In the data rows, 128 means zero.
Here are some points:
(108 114 111 107 115 125 114 116 106 111 117 116 120 119 126 117 127 132 132
 141 131 148 143 141 155 166 162 163 161 133 144 144 134 126 129 105 124 121
 110 120 116 116 111 122 119 135 135 127)
(125 117 113 118 113 103 123 115 125 113 124 120 131 143 145 145 152 152 158
 162 161 160 157 156 149 151 159 150 156 146 155 162 156 162 163 168 174 173
 191 188 181 184 182 177 168 163 149 163)
(109 118 105 100 105 109 103 102 100 105 108 116 109 109 114 117 95 103 89
 96 102 83 88 92 96 98 97 106 114 129 129 139 166 172 196 215 205 223
 202 208 205 197 188 161 161 167 143 152)
(114 111 120 110 106 112 114 115 113 124 122 120 125 131 140 143 136 161 156
 151 170 174 172 182 195 199 198 203 198 197 205 193 183 174 178 156 160 155
 133 123 126 114 118 111 105 103 102 122)
(112 116 95 99 109 108 92 95 89 93 101 108 98 109 105 121 124 129 136
 144 164 180 170 192 192 200 203 212 216 205 206 205 199 192 186 168 164 161
 156 146 147 142 131 123 120 122 123 117)
(122 114 113 112 108 109 110 91 97 112 105 103 108 115 117 120 123 111 122
 111 117 128 134 124 130 130 141 142 149 147 162 168 181 176 179 190 188 192
 185 185 179 181 176 172 163 164 156 152)
(137 129 124 117 114 113 107 99 87 95 94 87 79 101 90 83 80 80 89
 87 86 89 99 100 102 116 121 122 121 148 138 157 156 154 160 164 170 165
 163 153 156 127 115 120 119 114 115 90)
(123 137 126 125 123 122 120 124 115 112 122 124 107 117 112 118 107 105 114
 117 116 131 147 153 172 176 202 198 191 182 185 173 160 157 138 138 132 120
 117 107 116 101 97 106 104 96 115 106)
(117 115 112 126 114 123 114 124 129 131 132 131 130 135 119 126 117 118 112
 105 96 93 93 93 100 100 102 103 111 102 120 131 127 133 142 154 144 150
 146 161 160 169 149 167 169 159 149 151)
(135 137 134 150 176 182 194 202 201 184 172 161 148 145 145 150 145 132 141
 133 137 138 130 104 103 100 100 105 87 85 89 107 92 86 76 94 89 89
 80 100 90 90 91 98 101 94 111 100)
(104 105 85 99 89 98 89 100 97 107 97 112 121 128 134 161 156 182 191
 184 165 168 164 156 131 136 133 145 131 138 147 155 158 139 145 134 141 128
 118 120 109 91 111 95 104 107 104 100)
(117 105 115 117 98 95 99 97 104 111 106 115 114 122 115 125 117 128 141
 140 154 149 155 155 166 175 160 166 160 151 143 151 147 125 124 133 122 118
 126 120 120 112 117 113 108 120 110 117)
(109 124 121 120 122 122 129 143 145 143 173 171 181 178 178 180 171 171 152
 153 157 153 148 159 166 165 152 151 150 151 140 126 113 117 105 102 100 104
 107 84 103 90 94 94 98 94 101 106)
(125 111 115 116 109 114 105 109 104 107 119 107 113 108 114 118 136 127 146
 144 151 151 140 154 159 167 172 175 184 182 177 176 155 161 136 145 137 121
 108 123 107 115 107 103 106 98 100 108)
(140 134 126 147 145 149 148 162 191 191 214 221 231 239 239 229 220 202 185
 170 161 134 121 125 115 108 103 96 93 91 100 97 89 100 81 99 89 95
 91 94 96 89 92 104 102 104 111 97)
(167 165 168 153 156 149 135 141 130 114 117 112 115 107 104 108 137 137 167
 171 179 184 190 179 172 148 154 148 145 142 130 126 118 110 114 107 107 115
 102 94 102 97 80 103 98 99 109 104)
(144 128 134 124 120 133 123 113 127 119 104 99 99 102 99 104 104 108 112
 121 143 158 164 155 148 138 140 128 128 103 106 122 111 122 125 118 130 135
 129 137 142 147 135 149 145 144 138 138)
(115 114 97 96 103 103 97 105 104 104 129 125 131 133 134 125 144 151 139
 147 152 166 166 183 195 187 206 184 192 182 190 164 157 154 140 129 120 111
 112 104 106 103 105 98 103 109 101 102)
(125 114 101 124 108 112 109 109 117 120 124 110 128 123 136 151 143 156 163
 166 160 161 161 157 161 140 149 128 136 130 118 131 115 120 113 108 111 107
 104 117 129 126 119 119 133 135 124 135)
(104 113 114 99 119 104 121 119 124 128 139 139 160 148 146 153 157 155 175
 167 166 170 168 161 167 145 159 150 144 141 137 122 137 131 117 115 113 128
 129 131 126 137 134 144 149 148 147 155)
(121 109 105 105 102 97 97 90 84 91 90 79 93 93 86 90 86 97 86
 88 93 90 93 94 101 108 114 102 107 121 124 136 132 144 167 176 173 178
 170 183 183 200 212 194 190 176 186 186)
(146 138 152 159 174 178 186 193 211 228 228 239 245 241 243 236 211 196 186
 172 157 140 126 103 109 105 103 104 96 90 101 98 93 96 97 82 84 103
 86 90 86 93 87 100 89 97 95 106)
(103 91 101 99 109 108 100 104 102 101 97 92 95 102 124 112 108 111 105
 111 120 119 118 101 113 127 121 123 115 108 108 116 112 117 130 136 145 165
 153 167 176 183 190 196 203 199 216 211)
(115 123 132 143 148 150 170 181 182 192 180 200 196 183 176 177 164 159 154
 141 134 125 106 121 100 100 89 94 91 89 92 85 91 92 97 85 80 89
 88 96 91 90 86 97 97 111 102 102)
(110 107 106 99 100 96 104 77 87 89 102 71 107 85 92 116 117 126 141
 163 189 204 218 226 223 229 232 206 195 170 151 140 119 113 111 109 94 99
 107 100 89 103 97 85 87 104 107 97)
(156 138 154 137 146 142 139 153 138 157 161 166 151 162 143 137 142 154 132
 132 129 130 118 107 100 98 102 103 103 106 104 109 103 112 103 101 112 106
 111 108 125 123 104 127 121 120 112 116)
(114 113 110 102 110 115 118 118 103 107 107 110 109 112 115 97 109 111 105
 103 102 102 101 107 104 103 114 100 101 108 97 108 106 115 124 126 140 132
 138 157 168 179 180 191 194 190 211 196)
(138 138 154 139 133 135 126 116 117 115 100 98 97 106 104 111 120 134 124
 143 125 134 132 139 134 134 141 152 168 152 161 155 144 138 115 122 106 96
 99 97 101 89 97 97 99 88 99 106)
(121 139 130 148 160 172 189 200 212 216 222 221 210 208 200 187 184 167 163
 151 155 147 125 132 127 111 103 90 90 98 95 93 89 89 95 95 93 84
 84 86 94 95 99 107 93 100 91 105)
(98 103 107 108 112 120 123 123 123 127 138 152 142 155 141 159 155 166 170
 158 163 174 176 186 184 193 194 192 192 191 181 168 156 156 158 143 124 140
 131 130 101 94 108 114 99 108 101 111)
(152 156 150 155 157 164 148 151 160 143 157 144 130 132 135 124 126 132 119
 115 116 114 112 107 121 115 113 120 111 120 103 107 107 120 101 102 103 104
 100 119 121 123 124 104 119 125 122 123)
(129 138 146 137 151 160 169 189 198 200 197 200 194 203 185 173 164 151 128
 133 116 110 111 97 89 99 95 91 94 97 92 91 93 85 88 84 98 96
 83 95 93 90 91 103 111 94 84 101)
(108 116 108 126 137 128 125 136 134 134 138 137 149 150 142 150 139 139 138
 143 132 139 134 132 139 123 125 130 127 138 136 134 138 155 169 150 151 144
 156 141 141 145 128 118 131 115 118 115)
(170 182 175 176 160 144 143 131 129 113 108 109 102 101 89 83 88 91 89
 108 91 115 116 123 136 126 136 123 117 125 123 114 95 104 92 99 90 94
 84 89 96 99 99 108 111 92 93 106)
(111 112 108 101 104 87 88 78 87 83 90 78 90 87 92 93 97 95 112
 113 119 142 136 157 154 143 151 152 147 134 145 138 138 135 135 127 138 139
 151 139 146 154 137 134 148 140 128 133)
(145 149 151 151 158 149 157 151 139 130 123 131 132 132 130 121 109 106 102
 99 91 98 91 103 104 118 114 122 127 130 139 153 137 123 127 105 89 93
 93 85 97 102 97 89 101 103 109 107)
(136 128 139 135 135 140 143 159 154 160 161 164 169 142 137 130 134 112 112
 101 108 100 99 106 92 107 124 125 142 132 135 137 129 127 124 112 102 104
 107 107 86 99 97 96 102 96 96 116)
(115 114 108 107 92 95 94 93 97 98 91 84 96 87 91 96 86 98 88
 106 120 111 126 144 157 162 158 172 158 150 163 140 150 153 144 153 158 162
 175 165 163 158 166 164 167 166 149 153)
24 more points follow, each with its number after it:
(121 118 128 122 135 131 147 165 186 181 186 187 192 183 164 168 174 157 153
 155 157 158 149 159 148 146 135 134 142 117 114 123 103 105 91 95 84 83
 95 90 94 86 103 89 93 96 100 100) 0
(141 133 142 137 141 149 147 162 159 169 156 154 152 147 138 134 137 135 137
 138 134 150 146 149 150 158 140 149 158 137 124 131 124 120 109 101 95 101
 96 97 98 98 86 103 89 97 104 100) 1
(120 116 117 118 121 123 119 115 121 133 127 118 125 114 118 120 111 110 105
 113 102 98 114 90 100 102 101 95 100 110 104 119 118 133 137 150 157 164
 185 197 199 209 186 202 177 186 177 160) 2
(126 131 122 125 125 114 118 121 99 115 110 94 97 111 106 113 116 102 100
 95 105 93 94 92 88 100 90 96 110 99 109 103 119 114 127 121 130 148
 158 159 157 172 178 173 167 189 176 170) 3
(112 110 103 100 98 116 100 91 89 95 95 89 104 106 103 115 108 112 122
 121 134 140 138 156 150 149 142 153 155 150 166 167 158 158 158 151 152 145
 142 128 126 124 129 123 108 125 108 108) 4
(109 100 107 103 103 106 104 111 95 88 103 112 106 137 149 166 178 196 228
 233 229 231 210 200 195 160 148 138 123 95 100 92 100 99 85 88 94 91
 89 95 76 96 99 93 81 96 105 104) 5
(116 118 104 113 100 99 82 106 91 98 95 100 98 102 86 90 104 96 103
 103 103 99 120 115 105 104 99 109 98 107 98 101 105 104 109 104 118 125
 143 165 165 162 190 201 212 226 211 235) 6
(114 105 98 99 103 99 98 108 100 96 107 122 138 159 179 195 198 200 210
 183 180 149 131 126 118 93 94 83 87 94 89 84 90 90 79 86 70 87
 88 84 89 86 97 101 93 86 108 96) 7
(109 111 108 101 106 97 91 97 88 103 96 97 99 90 119 119 127 117 134
 138 131 128 126 121 133 127 133 124 137 132 144 153 166 165 186 190 191 186
 180 167 160 147 140 141 123 129 120 95) 8
(115 129 131 125 137 141 140 139 147 145 148 138 124 127 108 115 102 114 97
 91 92 82 85 88 91 93 86 89 99 105 90 107 104 120 125 141 145 154
 169 150 163 154 149 147 146 134 126 131) 9
(111 110 101 110 94 104 89 100 96 97 91 87 81 89 95 97 75 97 89
 92 105 91 103 100 114 115 117 120 140 153 151 163 180 186 185 196 200 199
 202 208 201 214 212 209 200 197 189 188) 10
(128 135 128 114 120 106 111 115 110 110 102 105 96 101 91 95 98 99 102
 101 108 101 113 102 119 131 126 138 149 154 136 155 161 154 167 162 160 157
 157 158 156 146 154 157 145 148 153 132) 11
(109 111 101 128 120 134 139 141 136 139 158 146 153 157 162 175 176 185 188
 193 179 178 152 154 143 115 123 112 109 104 104 105 100 98 99 98 86 85
 84 90 92 97 100 94 99 97 113 100) 12
(113 109 102 109 94 117 111 105 104 111 121 113 111 110 116 121 110 128 132
 118 141 128 131 150 155 135 159 176 178 176 175 175 179 171 175 158 158 145
 129 137 127 120 121 112 93 108 112 118) 13
(181 177 176 183 170 167 177 145 160 162 136 136 137 128 131 125 121 112 107
 105 109 108 104 110 99 118 131 123 116 136 147 150 158 159 169 171 167 155
 144 157 135 152 146 119 135 120 120 117) 14
(115 108 113 97 100 102 95 83 86 100 90 90 84 93 89 81 95 96 81
 94 93 100 94 96 97 102 101 112 123 120 143 144 148 161 178 177 202 207
 196 205 199 208 213 203 212 208 205 210) 15
(103 98 99 107 101 99 82 89 98 92 93 89 88 95 100 84 99 101 103
 114 108 129 138 143 145 143 151 154 154 158 167 162 164 167 162 158 160 166
 169 155 162 163 168 167 174 178 178 170) 16
(121 148 136 155 173 180 181 166 163 164 170 156 143 146 144 136 144 137 134
 141 117 120 109 103 92 90 93 80 86 87 94 89 88 94 91 102 92 87
 95 96 81 89 100 95 96 103 97 101) 17
(125 110 119 110 108 104 97 100 102 99 102 108 108 89 93 110 101 107 123
 124 117 124 120 120 128 138 139 130 140 141 140 140 155 156 156 143 164 160
 152 159 164 165 159 164 150 154 142 153) 18
(118 107 102 107 92 101 89 83 95 83 89 97 84 99 79 87 91 102 103
 106 100 101 98 102 106 113 121 120 119 131 149 129 141 143 151 153 172 176
 183 175 180 194 183 178 184 188 184 191) 19
(116 113 106 110 101 103 89 96 95 93 87 84 83 105 78 97 99 95 101
 113 106 115 118 118 110 133 113 134 141 150 133 148 151 148 154 155 147 171
 177 172 179 171 177 185 176 187 172 171) 20
(129 135 143 137 139 125 134 154 141 149 145 142 135 130 138 127 124 109 127
 126 121 125 127 139 118 119 133 137 124 137 134 152 144 158 151 159 155 168
 145 157 154 155 147 154 136 125 137 115) 21
(112 115 123 110 105 107 112 113 111 93 109 113 103 111 108 109 112 120 117
 109 110 121 126 126 136 135 144 128 153 150 157 166 183 173 181 186 177 187
 192 178 189 172 162 161 152 159 159 146) 22
(129 124 122 123 137 130 135 144 144 140 148 158 172 164 177 180 194 200 206
 201 193 196 162 164 139 131 101 104 100 94 102 89 93 95 86 82 89 102
 101 88 76 91 95 95 94 103 97 98) 23
Which two of these numbered points are nearest to each point below, looking only along the 2 directions in which the first points spread most? Their numbers follow each, nearest first.
(112 106 123 112 109 90 99 84 85 89 86 82 73 97 94 88 100 92 96
 103 115 101 103 127 115 129 133 138 150 158 158 166 174 149 157 167 156 165
 160 159 159 146 144 127 139 128 144 138) > 22 16
(127 126 113 129 125 127 140 149 151 162 170 173 186 204 202 215 224 225 214
 209 187 176 169 149 123 107 119 100 105 91 103 105 103 79 97 89 104 88
 87 89 94 92 97 91 94 105 98 108) > 0 23
(124 126 119 121 123 120 125 117 131 132 131 137 143 159 147 154 153 149 160
 157 149 147 147 148 139 142 155 158 136 141 130 134 139 125 131 121 115 102
 118 94 96 97 100 112 95 95 110 115) > 1 12
(139 142 137 128 138 131 123 115 115 110 99 94 104 103 97 88 102 110 102
 105 100 119 116 121 132 124 130 121 128 140 140 145 151 157 150 156 161 169
 176 167 173 166 158 151 150 134 122 115) > 11 18
(116 113 107 102 111 111 116 123 124 136 146 149 150 150 153 145 146 135 124
 134 125 133 135 129 122 114 97 109 101 96 91 108 91 83 99 93 85 89
 88 89 95 93 99 90 92 91 96 100) > 7 1
(155 146 151 155 146 142 141 127 136 131 125 135 131 123 133 140 131 139 130
 134 141 124 141 144 128 143 141 145 149 144 147 154 143 125 135 113 116 109
 104 109 100 83 100 90 102 97 110 104) > 1 7
(129 119 104 100 111 91 106 113 104 99 105 114 109 118 117 109 112 111 118
 110 101 118 101 114 103 101 87 102 97 117 94 108 110 105 106 120 114 134
 140 144 143 165 167 179 189 180 196 207) > 3 2
(109 100 106 112 107 114 102 111 104 111 104 98 118 118 132 136 151 160 167
 160 172 185 176 180 190 165 177 161 147 144 141 144 134 118 133 123 123 119
 120 127 121 117 107 112 108 104 104 108) > 13 5
(164 180 197 200 215 222 221 228 215 201 195 174 167 153 131 125 114 117 88
 92 84 87 93 85 93 82 85 81 94 92 84 96 97 96 89 95 94 95
 90 90 85 91 100 82 100 96 104 96) > 17 7
(102 118 101 105 90 100 103 87 96 95 80 88 82 99 85 95 104 107 122
 127 116 121 125 125 130 134 147 144 148 153 147 136 146 143 131 142 137 148
 133 138 136 141 133 134 135 120 122 119) > 8 4
(145 148 158 178 176 184 186 192 193 216 200 207 202 186 184 152 152 147 123
 111 106 94 88 98 83 94 93 89 90 91 93 98 80 95 92 82 97 105
 83 91 105 97 93 100 98 97 107 115) > 17 7
(137 149 151 148 161 175 174 182 189 187 179 177 173 160 178 175 164 171 168
 155 162 153 139 147 125 103 110 97 98 96 96 100 94 93 104 91 97 95
 85 90 87 91 91 87 96 97 98 94) > 0 23
(121 130 126 125 124 138 140 139 150 138 136 137 140 131 119 103 105 106 107
 92 97 89 88 91 88 88 95 99 98 90 91 111 120 119 117 127 154 147
 147 170 172 164 150 140 130 126 122 121) > 9 14
(118 120 111 100 104 99 106 84 89 94 105 83 96 88 87 82 80 88 95
 87 85 92 99 105 94 99 109 106 113 120 128 125 139 138 157 156 183 181
 195 199 219 232 228 219 218 227 213 219) > 15 10
(130 123 116 138 124 147 137 142 141 158 154 146 151 146 154 153 150 138 134
 119 134 135 132 139 156 150 163 164 147 151 121 118 108 99 111 90 89 88
 105 101 101 77 107 98 95 101 107 109) > 1 12
(113 116 109 99 107 110 109 102 125 118 113 115 129 143 148 172 166 168 196
 196 192 208 199 193 191 183 183 170 162 157 155 133 135 128 112 110 114 107
 87 94 93 96 87 95 93 90 111 109) > 5 1
(120 106 119 111 118 122 137 146 146 160 184 189 208 222 214 219 216 201 195
 191 164 159 156 144 128 115 122 117 103 111 100 98 78 98 96 95 78 95
 77 91 94 83 92 97 97 93 86 102) > 0 23
(111 109 110 115 102 106 116 109 106 114 109 103 108 103 116 118 114 112 107
 109 119 96 102 101 109 99 94 97 103 108 98 107 109 107 114 124 124 139
 141 158 153 164 174 186 186 189 190 192) > 3 2
(116 126 113 113 101 126 115 106 105 116 122 117 123 111 111 108 119 114 112
 115 108 105 113 103 105 101 95 94 88 98 104 103 103 111 121 119 124 132
 142 150 160 170 177 184 193 200 201 207) > 3 2
(139 124 127 145 143 162 144 141 147 133 121 121 126 112 104 111 91 88 88
 85 92 90 78 90 104 93 102 75 91 106 93 96 99 121 115 136 137 134
 157 166 166 156 147 151 134 132 135 118) > 9 3
(123 123 125 127 130 120 127 132 119 127 125 127 145 146 149 157 149 162 167
 169 166 195 184 184 191 185 189 151 153 141 136 129 124 110 106 99 102 103
 100 99 98 93 94 99 88 103 111 106) > 5 1
(131 136 135 136 127 133 131 129 115 113 113 105 99 104 79 90 96 84 97
 98 99 105 120 124 132 152 151 170 176 187 196 180 168 170 159 150 147 128
 128 119 122 122 125 121 116 111 99 121) > 4 13
(119 122 115 124 140 118 122 103 119 110 99 98 100 106 95 92 96 73 83
 85 92 82 100 97 100 110 110 117 120 125 131 128 139 143 147 163 153 153
 157 167 173 178 167 175 183 172 169 175) > 6 2
(116 111 129 123 129 142 138 145 151 169 171 178 186 183 189 198 187 208 196
 198 182 173 180 175 174 150 152 146 124 127 114 114 111 100 99 98 97 95
 94 92 94 89 92 83 95 88 104 105) > 23 0
(106 111 119 91 95 94 102 84 95 95 99 94 94 91 90 88 89 80 94
 89 100 106 99 104 103 108 121 118 124 122 126 138 133 143 152 146 169 171
 179 174 175 181 203 200 208 194 197 198) > 19 15
(117 103 113 107 104 102 109 104 119 110 112 120 121 117 114 127 128 128 129
 125 125 111 106 107 106 118 103 126 116 125 139 140 153 152 161 181 175 186
 181 181 173 170 157 135 127 119 123 124) > 11 18
(111 107 103 111 99 98 94 92 92 91 89 113 128 111 123 124 130 135 115
 122 113 118 131 133 139 153 146 141 162 156 163 153 157 145 162 158 164 158
 152 147 151 146 143 133 140 134 133 129) > 8 4
(119 130 130 141 146 145 163 152 156 155 164 163 167 181 174 158 158 155 138
 116 107 94 94 93 86 88 99 90 88 89 94 79 92 92 93 92 90 85
 92 95 85 89 102 107 96 104 104 97) > 17 7
(112 113 115 92 104 94 110 84 95 97 103 103 105 98 109 111 126 122 132
 135 150 148 145 154 150 151 165 165 156 173 159 163 181 166 172 168 163 150
 160 149 143 132 135 120 127 135 111 124) > 4 13
(114 121 116 131 125 110 108 104 123 100 118 112 111 113 126 114 112 111 112
 137 127 128 129 134 142 136 148 159 158 156 167 161 167 160 175 178 172 173
 154 166 148 149 146 140 124 138 139 131) > 8 4
(119 119 119 117 120 115 117 112 108 111 107 102 109 105 99 101 98 98 95
 87 100 96 97 93 88 99 108 100 99 108 102 101 110 108 128 130 149 144
 170 155 168 173 179 184 182 177 178 169) > 2 3
(135 139 134 141 132 134 133 130 112 122 110 118 122 107 107 92 114 93 99
 102 118 120 133 148 160 176 187 206 210 202 191 176 151 166 152 140 136 120
 126 125 121 126 107 107 120 104 113 103) > 13 4
(171 169 171 160 158 162 153 151 132 132 141 131 138 141 143 168 170 183 184
 199 181 169 154 150 141 132 131 117 98 114 107 103 105 95 97 102 94 89
 100 90 88 93 88 91 102 91 91 102) > 12 23
(114 113 108 110 107 101 95 101 105 101 117 119 118 115 133 145 150 148 150
 166 177 175 178 156 156 149 124 110 99 97 91 87 101 87 96 88 76 98
 94 82 84 104 83 98 98 99 96 90) > 1 12
(120 124 119 129 133 123 156 149 140 161 176 172 179 191 192 189 204 200 207
 195 197 188 178 166 159 145 138 138 120 113 106 106 117 99 98 97 94 91
 89 100 103 100 101 93 97 98 98 114) > 23 0
(111 112 106 96 94 106 107 92 92 103 85 101 84 93 93 113 106 106 112
 122 117 135 127 124 124 109 121 121 115 118 120 120 118 122 133 133 140 144
 157 162 173 173 174 186 186 182 170 173) > 11 20
(128 130 136 122 128 132 117 116 121 100 115 102 105 100 102 110 122 112 118
 113 138 163 169 178 184 174 166 155 157 155 147 156 144 141 148 144 137 138
 124 125 117 103 114 119 114 113 99 106) > 13 4
(118 107 102 102 105 84 97 91 98 94 83 71 92 79 87 84 89 88 98
 89 93 92 96 103 96 94 112 111 109 130 120 138 136 152 144 158 159 156
 183 178 186 194 181 187 183 193 178 184) > 19 15
(141 156 151 152 160 161 157 155 175 167 176 171 172 180 181 182 205 211 208
 207 203 205 206 189 183 166 160 149 148 127 130 102 116 103 95 87 87 93
 94 96 108 92 94 104 96 100 110 104) > 23 0
(120 109 102 108 107 99 99 101 98 103 93 97 98 86 109 98 109 98 107
 112 109 108 113 122 112 113 115 114 116 106 98 106 124 120 129 124 135 134
 154 156 163 167 182 191 203 215 209 215) > 6 2
(140 154 153 153 146 137 132 122 125 107 105 89 102 84 90 88 98 92 97
 73 100 88 95 80 84 95 94 88 99 104 98 93 105 125 129 137 127 149
 155 161 159 146 164 156 148 147 139 149) > 3 2
(206 215 196 208 200 191 179 166 170 138 140 136 130 131 121 128 134 128 124
 123 103 116 100 101 99 87 85 100 94 88 85 94 90 94 98 92 92 94
 96 97 85 94 102 104 97 102 94 96) > 17 7
(182 194 200 209 210 210 215 203 185 184 178 158 169 148 147 130 125 108 112
 90 92 78 91 71 93 88 87 87 88 93 96 92 84 93 100 98 85 80
 92 94 98 106 94 98 98 91 95 112) > 17 7
(119 105 110 109 111 93 97 93 101 104 102 126 111 114 122 139 132 140 141
 134 139 140 128 127 123 132 118 109 129 123 109 134 133 135 150 149 149 149
 154 135 149 149 130 128 135 123 139 116) > 21 8
(117 111 97 105 104 96 94 95 93 81 92 97 98 85 98 82 84 80 94
 95 87 106 112 96 104 117 114 132 140 152 153 167 165 191 175 182 197 199
 200 196 207 210 207 203 212 199 191 214) > 10 15
(109 107 97 93 99 99 102 87 98 92 91 83 79 98 91 83 85 92 96
 83 84 85 92 93 95 90 108 106 114 132 148 142 151 155 174 175 184 212
 196 202 206 208 212 208 215 219 204 206) > 15 10
(151 162 153 142 137 145 118 126 126 133 149 136 134 146 169 181 169 187 193
 190 173 170 167 152 127 129 116 108 99 98 105 98 98 93 91 98 83 77
 101 97 90 87 99 98 90 95 94 105) > 12 7
(106 121 113 112 94 127 129 125 132 152 159 150 152 157 143 141 148 134 139
 140 135 136 121 115 123 125 111 102 95 87 94 75 95 94 90 89 94 98
 79 92 88 93 97 92 99 107 88 113) > 7 12
(118 109 105 109 94 96 103 91 79 88 88 84 88 88 84 92 85 92 95
 98 109 105 124 136 149 150 146 161 168 169 169 176 175 172 157 142 161 144
 143 137 131 124 118 109 119 112 106 107) > 4 8
(121 114 105 121 102 98 79 99 98 91 86 87 102 111 104 119 140 153 172
 185 201 216 231 226 219 207 177 180 155 140 121 123 113 114 96 94 86 92
 94 94 85 95 84 95 94 96 110 102) > 5 13
(124 104 106 104 104 104 105 104 113 115 127 153 156 173 183 182 193 182 175
 169 153 149 144 123 109 101 101 97 78 100 81 97 81 84 98 93 87 95
 97 78 106 78 103 98 94 92 101 105) > 7 12
(124 127 110 125 119 119 117 129 118 112 115 107 112 110 126 119 126 118 118
 129 152 137 142 140 142 134 143 137 141 129 123 122 116 110 111 125 116 118
 128 120 130 131 137 140 148 156 149 142) > 21 14
(135 147 146 157 161 183 189 193 178 177 179 154 162 147 143 134 139 139 130
 121 122 119 107 108 105 100 88 89 85 97 90 93 98 94 92 86 95 98
 85 79 84 102 91 92 95 98 96 106) > 17 7
(105 117 107 95 110 85 103 85 99 91 87 89 81 82 93 92 88 87 88
 86 89 96 86 96 97 123 106 123 123 132 152 153 168 173 189 181 205 207
 207 212 223 217 229 207 221 211 203 210) > 15 10
(113 114 100 112 107 100 100 100 89 91 85 95 98 85 72 96 82 97 93
 96 92 88 95 99 104 101 113 122 132 140 134 140 140 133 136 138 138 126
 129 133 140 140 142 160 168 183 167 182) > 11 18
(125 103 114 99 98 101 88 77 97 84 86 83 85 95 90 87 99 81 92
 112 97 106 119 137 141 151 159 163 179 153 170 146 147 145 139 128 144 142
 127 148 140 152 165 152 146 146 137 134) > 8 16
(154 150 156 149 155 152 176 159 150 150 159 146 126 147 142 136 133 122 143
 124 127 133 137 135 149 143 147 145 161 157 158 175 177 178 179 182 179 174
 156 150 137 120 117 113 116 110 99 106) > 21 13
(126 119 112 126 130 121 142 135 135 148 165 173 172 187 191 184 174 166 176
 160 161 159 149 156 159 153 144 139 132 122 126 114 114 111 101 110 93 90
 101 100 97 89 91 103 89 94 100 96) > 12 23
(105 117 105 99 104 117 105 93 110 123 122 123 129 119 126 119 110 115 123
 118 100 99 94 99 104 105 95 85 106 107 104 125 131 139 151 145 166 169
 184 179 176 164 174 144 143 131 129 118) > 3 2
(122 138 137 141 130 139 134 124 137 133 115 122 113 129 115 116 101 110 97
 102 87 86 103 106 89 85 87 96 79 88 100 93 102 94 94 110 111 121
 120 133 136 157 168 171 186 187 204 201) > 9 3
(117 121 131 117 118 126 122 129 121 134 121 137 129 132 135 141 146 141 140
 154 170 169 194 199 191 182 179 179 161 144 137 134 123 106 108 119 101 93
 100 98 95 96 102 101 91 99 107 106) > 5 1
(109 108 118 109 96 93 104 80 85 85 79 87 89 93 106 88 107 104 109
 117 121 133 131 147 153 155 175 170 194 203 222 211 233 230 227 223 226 220
 206 199 192 161 168 157 144 140 134 130) > 16 22
(117 113 109 108 107 104 96 108 108 110 106 111 106 131 117 120 107 111 103
 104 112 97 85 98 88 78 87 79 97 92 103 92 94 93 97 101 105 114
 132 149 150 160 170 180 182 186 198 188) > 3 9
(112 111 115 115 111 109 111 97 93 119 117 120 134 133 146 163 165 174 183
 183 191 198 193 196 194 189 172 175 175 163 164 148 149 134 148 130 128 116
 117 116 105 99 106 100 103 106 105 100) > 5 13
(146 144 148 141 155 138 144 140 143 142 135 135 134 134 129 132 129 142 130
 133 150 138 146 154 155 157 164 172 170 182 190 181 181 181 174 159 176 155
 136 138 130 125 112 106 103 116 115 104) > 13 4
(139 138 138 140 148 142 146 145 145 146 143 129 131 129 121 105 122 106 113
 106 114 114 123 120 121 128 143 138 147 141 150 152 154 154 177 161 165 172
 174 172 153 166 153 145 145 131 122 134) > 21 14
(112 107 104 107 101 100 98 106 99 93 91 91 97 99 81 86 99 97 103
 106 117 111 110 134 123 124 127 140 133 149 139 135 138 142 144 148 147 157
 165 175 175 196 204 203 213 210 230 223) > 19 20
(116 133 119 140 130 126 127 124 125 119 105 107 97 101 95 94 93 94 90
 91 98 89 89 93 90 85 86 93 80 97 91 98 108 101 113 118 146 152
 151 162 179 192 194 189 191 179 189 158) > 2 3
(140 155 131 124 123 114 109 101 94 101 95 97 92 98 100 114 104 108 116
 128 129 133 144 140 143 141 159 149 129 146 139 144 149 160 150 150 162 146
 146 149 155 134 135 141 129 141 123 124) > 8 4
(120 109 116 99 98 97 88 98 107 94 96 98 107 101 93 114 94 106 119
 119 117 118 95 121 119 116 114 111 98 121 105 108 117 114 130 136 133 137
 157 150 164 172 184 193 195 198 211 215) > 6 2
(120 109 107 102 90 91 85 86 93 86 99 87 86 85 86 85 97 81 79
 81 79 89 89 94 90 102 97 90 105 111 96 106 128 123 124 128 152 151
 162 170 168 177 188 191 188 203 188 210) > 6 19
(137 145 150 155 155 170 173 191 199 193 190 187 185 171 164 159 139 142 126
 102 121 109 98 96 85 93 95 82 91 94 97 94 99 88 102 94 103 104
 119 104 114 115 126 130 130 129 135 133) > 17 7
(126 117 112 99 99 89 92 91 85 88 101 92 84 83 87 91 77 95 91
 97 120 115 116 116 113 105 112 128 121 126 137 156 161 169 185 181 186 195
 193 191 175 167 152 161 158 155 142 133) > 20 19
(113 128 127 116 122 123 123 134 144 136 136 126 125 119 112 100 112 121 98
 106 97 85 88 93 116 97 89 97 92 90 89 103 103 118 120 127 132 137
 146 146 159 159 164 150 150 141 141 131) > 9 3
(99 112 100 89 104 95 85 88 99 89 93 91 90 87 82 90 86 85 100
 104 91 102 108 118 108 106 125 120 130 133 132 135 151 163 156 173 168 183
 180 185 192 178 179 183 185 182 178 178) > 19 20
(113 110 106 104 100 110 117 118 102 100 113 104 100 108 107 109 118 108 118
 112 109 119 117 124 123 108 108 119 93 117 122 114 121 132 134 140 152 138
 156 172 184 173 174 196 192 210 206 200) > 6 2
(123 111 106 102 105 107 100 108 111 107 106 111 129 121 120 141 131 137 145
 129 128 123 125 114 117 110 109 108 99 120 93 125 125 136 149 140 151 146
 141 144 141 140 140 136 129 139 124 118) > 21 14
